[[ 11  24 -41 -27  32 -33  34  29 -17]
 [ 43 -78  47  26   1 -23  -7  21   8]
 [-30  67   4   5  26  17 -24 -52  24]
 [-29 -13 -15  18 -44  12 -46  15  28]
 [ 11 -19  38  -5  -4   4 -13  -6  38]
 [-51  82 -88  -9  25 -10  10 -18 -46]
 [ 52 -12  74  27  45  -2 -12 -74  32]
 [ 56 -14  21  36  24   8  24 -38 -50]
 [ 48 -34  76   7 -11  21   7 -46  33]
 [-39 -29 -13 -12 -46   4 -13  49   8]]
Rows and columns are numbered from 1.
Which number is the entry directly below -9? 27
Which number is the entry at row 1, column 3? -41
The entry just left of 74 is -12
Which number is the entry at row 2, column 1? 43
Which number is the entry just right of the largest entry? -88
Which number is the entry directly above -39? 48
The entry in row 2 and column 3 -> 47
The entry in row 3 and column 3: 4
The bottom-right entry: 8
The top-right entry: -17
Which number is the bottom-left entry? -39
Which number is the entry just left of -24? 17
The top-left entry is 11
The top entry of the column that holds the largest entry: 24
The entry just left of 28: 15
The entry in row 3 and column 1 -> -30
Which number is the maximum? 82
The entry directly below the smallest entry -> 74
Which number is the entry just right of -27? 32
The entry just right of 48: -34
Which number is the entry just right of -30? 67
The entry just right of 18 -> -44
The entry at row 2, column 2 is -78
The bottom entry of the column that holds the smallest entry: -13
Which number is the entry just right of -74? 32
Which number is the entry directly above -34? -14
The entry just left of -14 is 56

W = [ 12 -42 -73 -34   0 -65]
The fourth entry -> -34
Report the last entry.
Answer: -65
Report the first entry from the left.
Answer: 12

Read these off the row that follows.
1) The third entry from the right?
2) The entry just right of 184?
3) The 2nd entry from the left?
[  31  559  -22  184 -671]
1) -22
2) -671
3) 559

data = array([1, 2, 3, 2, 6, 8, 5, 2])
Find the entry just right of the smallest entry.
2
Find the largest entry.
8
Find the entry just right of 8.
5

M =
-0.149,1.028,1.020,-1.790,1.897,0.129,-0.908
1.304,1.855,-1.230,1.849,-1.271,0.406,-1.445
-0.187,-0.811,-1.676,0.449,-1.241,2.000,1.384
Rows and columns are numbered from 1.
The entry in the bottom-left corner -> -0.187
The entry in the top-left corner -> -0.149
Give the entry at row 1, column 3.
Answer: 1.020
The entry directly above -1.676: -1.230
The entry directly above 0.449 is 1.849
The entry in the top-right corner is -0.908
The entry just left of -0.908 -> 0.129
Give the largest entry.
Answer: 2.000
Give the entry just right of the centre entry.
Answer: -1.271
Give the smallest entry.
Answer: -1.790
The bottom-right entry: 1.384
The entry just left of 1.020: 1.028
Give the entry just right of -1.790.
Answer: 1.897
The entry in row 2 and column 1 is 1.304

a = [-22, 34, 15, 56, -38, -71, -6, 81, 16, -52, -29, -63, -60, -63, -33]
The entry just left of the smallest entry -> -38
The entry at the centre: 81
The entry just right of the largest entry is 16
The entry just left of 15 is 34

m =
[[-62 -39 -22  26 -27]
 [-64  91 -44  18 -86]
 [-62 -71 -52  58 -60]
 [ -5 -45   6  31  13]
 [-78 -11 -14 -14  29]
 [ 39   1  20  65 -77]
 [-33  52   3  58   6]
 [ 90  31  80 -35  60]
 [ 66 -68 -25 -22 -52]
 [-61 -25  37  45  30]]
Report the entry directly above -68.
Answer: 31
Report the top-right entry.
Answer: -27
Report the last entry, reading row by row.
Answer: 30
Report the bottom-left entry.
Answer: -61
The entry just left of 26 is -22
Report the entry directly above the largest entry.
Answer: -39
Report the entry in the top-left corner.
Answer: -62
The entry directly below 1 is 52
Report the smallest entry in the first column.
Answer: -78
The last entry of the smallest entry's row -> -86
Report the entry directly above 20.
Answer: -14
Report the largest entry in the last row.
Answer: 45
Report the entry directly above 66.
Answer: 90
Report the entry just right of -61.
Answer: -25
The largest entry in the last column -> 60
Report the first entry of the smallest entry's row.
Answer: -64
Report the entry just left of -71.
Answer: -62
Report the entry just left of 45.
Answer: 37
The entry directly below 20: 3
The 3rd largest entry: 80
Report the entry directly below the smallest entry.
Answer: -60
Report the 2nd entry on the main diagonal.
Answer: 91
Report the entry just right of the largest entry.
Answer: -44
